Where one turn sends some rows of the set: a few examples, then the rows asked:
Q_478: [ -5  -3  -2  21  11   6  -1  -7  -1   6  38 -11 -30  29  32]
Q_217: [-11  30  18   8 -37   2  -7  22   7  14  13  -4 -18  -2  -2]
Q_918: [ 31  43  -4  22 -38 -14 -12  25  27  10  17  -4  35  28  -3]
Q_872: [ 32 -16  31 -15   1 -27  11 -13  -5  11 -20  14  18  20  19]
Q_423: [ 41   3 -20  25   7 -22   0  -6  23   9  33 -17   9  62  31]
Q_151: [ 25 -18  26   0 -10  12  -1 -26  15  45 -12 -16  38  22  13]
Q_376: [-17  29  15  18 -35   3  -4  21   7  17  14   3  -3  -9   0]
Q_812: [ -1  -9  -7  22  -2  15   1 -15  -6  13  27 -17 -32  31  23]
Q_833: [  9   7  22   1  -6 -32   4 -32  10  57  16 -33  19  20 -25]
Q_543: [  8  13   8  -7  -2 -17   1 -30   5  66  12 -37  18  12 -15]
Q_256: [ 32 -17  36  10 -13   4   9 -20   8  47 -12 -18  31  17  -3]
Q_444: [  8  23   7 -24  19 -53   4 -20   5  26   0  -2   2  15 -13]
Q_704: [ 28  44   6  17 -25 -30  -8  28  30   8  24   1  40  24   2]
Q_265: [ -3  -2   0  29  -4   9   0 -15  -6  10  16 -20 -33  25  35]
Q_520: [ 39   4 -18  32  11 -17   0  -8  16   7  38 -11  25  57  28]
Q_391: [ 10   8  16 -24   8 -63   6 -25  -2  23   8  -3   6  23  -4]
Q_939: [ 26  33  -5  14 -24 -28  -3  29  35  15  31   5  39  28  -6]
Q_999: [ 25  -7  26 -17  11 -26   2 -15  15   6 -25  18  22  26  16]
Q_143: [ -8  22  14  11 -34   8 -15  29   3  17  12  10 -17   8   7]
Q_131: [ 34  18 -21  31   7 -17   3 -11  23   1  43 -26  22  49  22]

Q_444 -> Q_543
Q_478 -> Q_131
Q_391 -> Q_833
Now find these:
Q_704 -> Q_217
Q_265 -> Q_423

Where one turn sends some rows of the set: a few examples, then the rows asked:
Q_241: [-42 -23   4 -19  28  27 -28  26  15   7  21  19 -17 -19   5   4 -25  26
 -15 -25 -27  37 -17 -54  -3  11]
Q_509: [-26 -35 -10   4  34   9  -1  28  41  14   5  30 -33 -10  14  25  10  -9
 -16 -23 -66   1  18 -54 -11 -21]
Q_991: [ 18  -6  43  31   7  15 -11   8  -8   3  28  37  16 -12   9  18  12 -23
 -19  -1  -6  22   4   1   9  14]
Q_610: [ 23 -23 -25  30  30  10  -7  60   8  16  10  -3   8 -18   6  21   2  16
 -15  -8 -48  23  16 -38  21  12]
Q_197: [ 16 -16  19  17  64   5  -9  14  12  31   6  23 -22 -26  12  13  -6   9
 -47  -2 -25  44  27  -9  10 -58]
Q_203: [  7 -15 -19  32  31  14 -16  52  41  42  -3  48 -16   3  21  23 -13  26
   2   8 -66  38 -18 -29 -11 -29]
Q_977: [  4 -23  27  18  24   7  28  20  21  14  23  33   0   1  -7  -7 -19   9
   2  64 -13  18  -5 -10 -19 -11]
Q_737: [ 15 -23  32  15  22  14 -10  16  17  10  19  37  -3  -1  -6 -50  23  14
 -32  -8 -27  21 -12  -5 -35 -48]
Q_495: [-24 -16  -5   6  30  41  14  34  -7   6  22  28  -8   3  10  23   5  15
 -18  53 -27  26 -14  -7   0   1]
Q_463: [ 34 -16  19  -5  57   7 -10  20  25  41   4  22 -13 -16  16  26   0  -9
 -19  25 -25  38  18 -19  30   0]
Q_426: [  7 -21   2  19  15   2 -12   0  24  13  34  60   5 -30   2 -27   5   0
 -26   1 -47  55 -20   0  43 -35]
Q_127: [ 34 -15  -2  19  10  10 -59  49  26  11  12  37   6  -6 -19  33  -4  21
 -36  27 -22  28  -7 -35  16 -43]
Q_135: [-24 -46  -8  16  -6  22 -25  33  29   8  20  25   8 -22 -19   2  -7   4
 -43 -38 -18   8 -48 -23 -17  -5]
Q_736: [ 11 -54  -2  -2  -7 -22  13  24  10  32  18  47   5 -31 -23 -15  13  15
 -36 -16 -18  22 -28 -14  24 -15]
Q_411: [-32 -45   9   1  36   2   8   8   3 -19   7  29 -15   5   3  21  -8  17
   8  26 -27  -4 -13 -25 -15 -60]
Q_353: [-37 -17   4  19  25 -10 -44  12  19  -5  13  40   0 -21 -16  35 -53  -9
 -39  20 -31  29 -12 -25   1  -7]
Q_786: [ -8 -15  33  24  25 -18 -35  13  16  18  -3  38   5   7  23   6  27  11
  -9   6 -29   0   1 -15  29 -60]
Q_801: [ -8 -44 -15  22  11  19 -12 -15  28 -13  -7  32 -45 -22   7  23 -16  -2
 -26  -6  -5  25  -4 -40  -7  14]
Q_595: [-17 -49 -10  -7  57   2 -35  13  67  -5   5  29  -7 -16 -10  -4 -11  17
 -12 -15 -33  -1   4 -36 -25 -18]
Q_963: [  7  -7  11  20  30   8 -50  37  14  15  19  37 -33 -50  24  36  -4  10
   1 -25 -12  26 -27 -41 -19 -42]
Q_157: [-12 -45   9 -17   8 -12  14  13   6  14   7  29  -7 -53 -27   7  12  31
 -35  -7 -27   1 -25   1   9 -35]
Q_221: [  5 -16   1  18  35   9 -23  11  26  19  20  33   3 -29 -15   8   0  10
  30  67 -16  33 -20 -25 -23 -28]
Q_684: [-19 -38  35   8  39  20  -4  29  22 -12   5   9   4 -30  -1   0  -7  27
 -18   0 -21 -32  18 -16 -10 -39]
Q_333: [ 17 -25 -11  17  34  -4  23  14  18   9  19  32  -5 -26  27  22  26  12
  40  -4 -26  29 -15 -16 -32 -34]
Q_752: [ 20 -26 -16  27  51  24  -5  62  24  12  -3  17 -23 -21  -7  14 -11  -4
 -34   7 -49  49  24 -28  15  -3]
Q_67: [  8  -7   8  18   2  22 -12  13   1 -17   4  49  -6 -60   5   3 -14   3
 -32 -12 -37  50 -47 -21  21 -13]
Q_212: [ 20 -15 -18  14  21 -33 -21   6   2  29  21  51 -10 -42 -29 -13 -13  -5
 -36 -28 -10  19  -4 -18   1 -42]
Q_318: [ 24 -43   7  19   4  23 -25  27  26   5  10  28 -13 -23 -23  25   8  11
 -44  45 -18  56  24 -15  -5  -6]
Q_18: [-29  -8   3  17 -21  13  13   8  -5   3  15  35 -20  12 -21  12  19   9
  -9   8 -17  12  22 -15 -17 -11]
Q_728: [ 17 -17 -12   5  46   4  -9  64  46  34  -4  19   9  -5  10  36  -2   4
 -18 -21 -37  25 -29 -46   5   1]
Q_618: [  3 -23  23  17  38   6 -34  31  23 -10   9  31  -3  -9  12 -15  25   5
  41 -20 -25  24  -9 -25 -41  -6]
Q_828: [-20 -34  50  16  35  26 -15  19  18  28  29  25  -3  -4  15 -18 -17  29
  15  -4 -37  37   8 -17  -1 -52]
Q_697: [-22 -50   6  20  18 -19 -19  16  -4  -6  55  30 -12   0   8  -8   0   9
 -14  12 -27  39  29   4   7   2]
Q_406: [ 30 -18 -14  15   9 -33 -29   1  28  41   7  57  -9 -18  -2  13 -12  25
  -7 -21   1  43 -28 -22   0 -13]
Q_169: [  4 -28  24  28  24  -2 -25   7 -10 -11  12  38  19 -42 -25  12  -1 -45
 -28 -20 -21  31  -6   4 -13 -18]
Q_928: [ 40 -22  34  18  15  26 -16  15  15 -13  15  64   5 -20 -11  -8   3 -35
 -11 -13 -31  23 -40 -32 -15 -17]
Q_326: [ 17 -30  19  38  55   6 -10  31  28   7  11  61  22  -1 -13 -15  -2 -14
  -6 -24 -49  24  -9  -1 -26 -53]
Q_687: [  1 -14 -18  20  15  15 -25  19  27  17  -5  40 -10  20  -9  39  22   6
  11 -40 -23  32 -16 -29 -16 -50]
Q_510: [-30 -21 -17  -4  20   5  17  32   2  11  17  43  -5 -49 -32   3  -7   9
 -48 -11  -6   2 -23 -22 -16   2]
Q_320: [ 14 -21  14  15  20 -15 -25  22  18  17  -4  35  -2 -15  -2  38 -59   9
   2  41 -23  23 -17 -25  20   0]
Q_556: [ 27 -26  13  15  35  22 -26   4  39 -22  24  56  -5  -8 -17  -7 -11 -28
 -15 -26 -66   6 -15 -25 -13 -24]
Q_501: [-17 -13   4  15  38   2 -27  45  19  14   8  40  -2 -23 -28  16 -20   8
  -2  68 -20  28 -24 -16   8 -44]
Q_682: [-21 -39 -14  17   7   4  -2  37  13  21  42  15 -11 -24   0 -10   5  29
  17 -21   6 -12  -3 -23   5  -2]
Q_19: [-14  -7 -26  15   5 -14  10  31  10  -4  46  34  10 -10  17  19   9   0
  18  -3 -42  -5  -6 -34  -5  10]

Q_426 -> Q_318
Q_610 -> Q_556
Now find these:
Q_991 -> Q_353
Q_928 -> Q_501
Q_595 -> Q_333
Q_687 -> Q_828
Q_509 -> Q_618
Q_212 -> Q_463
Q_963 -> Q_786
Q_510 -> Q_728
Q_135 -> Q_203

Where one turn sends some rows of the set: a few examples, then the rows asked:
Q_804: [ -6   0   1 -27 -21  62  13  28  20 -13  -6   5 -20  10  -6  12 -28  -1
   8   7  10 -10   1   1]
Q_441: [-14  -7  22 -16 -28  37   0  11 -40  -4 -17  16 -25  -4  33  -5 -13 -18
  -6  22  10  23 -12  -3]
Q_86: [ -4  37 -11 -24   6 -14  21  18 -20 -30 -37  24  -6  10 -51   1 -15  -8
   7  21   3  36   7 -19]
Q_978: [-20   9  -7 -18   3 -24 -18   5 -24 -34 -39   0 -14  20  -7 -34  -1   8
   5  43  32  -1  37  32]
Q_346: [ -4  17  -1 -16   1  45   1 -28   0   8 -21  -3   5  23 -11 -22 -45 -36
   0  26  -9  -2  17  -8]
Q_811: [  7   3  10   2 -11   6 -39  -4   7  -8 -32  19 -21 -42  24 -23   9  12
   8  30  29  11  -1   2]
Q_57: [  2 -15  19  -4 -30  -1 -25  31  14  -5   2   9   4  53  -8   3  13  19
  -6   8   6  -7   6  19]
Q_384: [-10   4 -18 -26  23  25 -34  28 -16 -44 -25  -7 -17   6   5  -1  32   3
  11   8  14  21  23  31]
Q_465: [ 15  48  21  11  -8   8   3  24  -7 -32 -33  16  -9   1 -34  -7  -6 -25
  28   8  33  36  -5  -4]
Q_643: [-32  -9  33   6  10   9  10 -21  10  -5   7 -10   6   0  -6   8 -11  27
  16   5  19  13 -15  33]
Q_604: [-12  20  14  -9   1   1 -29  18 -33   9  -4  19  20  33  18   8  -2   3
 -45  40   2  22   8   6]
Q_80: [ -2  35  30 -14 -27   0  11  14  10  19  -2   4  -1  22  13 -31  15  34
  14  44  -7   6 -13   8]
Q_809: [  7  13  -9   7  17  -4  -7   4  10  41   1   1   0  16   2 -11  16  18
  17   9 -30  -4 -10 -17]
Q_46: [ 14  22 -11 -28 -23  10 -13 -17   3 -43 -20   8   7 -16  -3 -20   5  32
  15  36 -35  18   2  25]
Q_454: [ 21  19   3   0   0  11  12  14 -13 -16 -44  -4  14  -8 -42  -8 -18 -12
  16  23  -2  50  32 -14]
Q_386: [-19  30 -21  -8  -2 -13  14  23 -31 -28   5  -6   7 -20 -26  17  28 -19
   3  35  19   1  33  -8]
Q_764: [ 15  41 -17 -13 -25  42  -5  15  -4   5  11 -12 -21   5 -12  18 -30 -23
  10   6  19  -6 -17   5]
Q_90: [  4  19 -52 -20  10 -10 -20 -10   3  -2  -8  -6 -15 -25 -17 -11  -3  34
  -7  38  -6  20   6   6]
Q_393: [ -9  32 -11  13  25   7 -31 -21  22 -32 -14  29 -21  -8  -1 -34   3   8
  13  16  13  -5 -22  13]
Q_954: [  4   4 -33 -10 -34   7   2  11 -22  16   9 -33 -27  13 -23 -23 -24   1
 -13  26  22  10  -2 -14]
Q_191: [-11  14  13   6  25  23 -28   3 -12  -2  -3  15  32  45   9  -5  -3  -2
 -35  28 -18  20  13  15]
Q_281: [-16  32  12 -25  17  19  -1   5  11  13  -3  18  -1  31  14 -25  32  16
   5  21 -25  11 -22 -11]
Q_776: [  7 -10  -4 -14 -34  30  14   2 -11 -40  -5  -1  -1  33 -16 -28 -18  -1
  13   3 -32 -12  -8   0]
Q_681: [-18   2  24  -3  -5 -11  -8 -25 -17   8  10  -8   1  -9   3  27  -3  11
  18  -3  20  12 -30  23]
Q_593: [-32  -3  18   4  -7  -4  19  14 -10 -30 -17  14   0 -18 -12   2  26 -24
  20  33  29  -5  43   1]
Q_747: [ 12  10   0  17 -20  -6 -36  19   7  14  17 -12   4  52 -20   2   8   6
  -8   9  17  -1   0  22]
Q_39: [-23  30  -2  19  10  -7   4  -9 -14 -23   0   0   2  -4 -29  -2  28 -46
  27  20  25  -1  27   9]
Q_287: [ -1   4   6   8  17   9   7  36   8 -19 -42  22 -16  -7 -33   3  -6 -11
  18   0  29  30  10 -25]
Q_542: [-12  21  -1 -35 -22  13  10  -5 -23   5 -21  21  -8  12   1  -3 -51 -20
 -16  39   9 -18   5 -17]
Q_644: [-21  23 -14  32  28  42   6  -5 -16  -9   9   6 -17  17  -1 -19 -35 -18
  -7  11   1   7 -17   7]
Q_286: [  7   0 -17   4  14 -20 -38  -8 -32 -27 -39  -4   4  11  -5 -23   1 -15
  23  14  -1  -9  38  23]
Q_587: [-17  17  -2  -7   1  23  16   8  -5 -47  -3 -13  22  -8 -28  -5  35 -23
  17  29  -2  12  44   5]
Q_166: [  6  35 -22  10  13   8 -25  38 -32 -48 -14 -12  -4  -8   7   2   2  14
   8  22  24   3  20  39]
Q_371: [ 13  35  14  16   0   6  -1  23  -6  34   1  -2  15  -8  28 -18   3  28
  -3  38  -8   3  -5 -13]
Q_548: [-10   7  13 -27  -1   0  -5  -6 -19 -33   1 -14  42  -7  -2 -14  -5  30
 -25  14   7 -13 -15 -28]
Q_950: [ -9  17   7 -27   8  13 -18 -25 -10 -15   7 -38  37   2 -14 -26   6  11
 -22  12  14  12 -14 -22]

Q_191 -> Q_747
Q_90 -> Q_811
Now find these:
Q_371 -> Q_80
Q_166 -> Q_978
Q_548 -> Q_643
Q_644 -> Q_954
Q_287 -> Q_454
Q_764 -> Q_542
Q_386 -> Q_593

